In the data rows, 128 means zero.
Here are some points:
[210, 89, 116, 166, 162, 152, 100, 132]
[191, 98, 115, 182, 146, 130, 40, 118]
[104, 206, 145, 102, 114, 187, 170, 129]
[192, 84, 95, 195, 118, 113, 26, 137]
[162, 50, 146, 158, 141, 115, 107, 117]
[176, 43, 140, 163, 144, 108, 111, 129]
[98, 161, 140, 100, 132, 145, 167, 144]
[139, 36, 125, 159, 132, 87, 120, 148]
[148, 85, 129, 148, 143, 128, 114, 119]
[164, 121, 129, 209, 124, 109, 87, 174]
[145, 115, 148, 185, 134, 95, 117, 195]
[81, 116, 124, 111, 139, 116, 135, 137]
[104, 153, 170, 50, 108, 99, 227, 115]
[175, 93, 115, 132, 115, 80, 132, 156]
[138, 119, 153, 147, 114, 138, 127, 139]
[110, 161, 143, 135, 136, 110, 131, 127]
[84, 153, 134, 69, 110, 158, 197, 73]
[163, 113, 138, 138, 103, 142, 99, 119]
[104, 136, 141, 86, 127, 115, 184, 92]
[94, 164, 139, 62, 122, 129, 217, 84]
13 more points follow, each with its number after it:
[144, 104, 127, 139, 150, 106, 106, 132] 0
[147, 96, 126, 145, 128, 93, 125, 107] 1
[156, 190, 140, 124, 91, 135, 134, 126] 2
[157, 98, 129, 171, 115, 131, 91, 106] 3
[176, 102, 114, 171, 102, 94, 87, 167] 4
[150, 167, 128, 190, 142, 108, 91, 147] 5
[112, 176, 134, 65, 101, 165, 202, 129] 6
[154, 105, 128, 182, 108, 113, 83, 154] 7
[109, 142, 126, 52, 111, 130, 208, 108] 8
[218, 115, 107, 179, 129, 102, 62, 117] 9
[163, 136, 132, 160, 143, 150, 91, 162] 10
[75, 127, 126, 105, 146, 124, 146, 137] 11
[159, 83, 128, 162, 158, 97, 78, 155] 12
Which of these numbered points is nearest to each point below, ignoring the direction in which the first points spread most? Its number follows each.
[174, 148, 127, 130, 138, 117, 140, 98] > 9
[117, 157, 120, 98, 104, 168, 180, 135] > 6
[139, 111, 132, 161, 113, 118, 95, 142] > 7
[143, 118, 90, 133, 124, 99, 84, 163] > 4
[115, 136, 129, 92, 126, 162, 149, 95] > 3
[123, 132, 134, 133, 104, 125, 135, 139] > 7
[47, 152, 121, 67, 129, 175, 175, 111] > 11
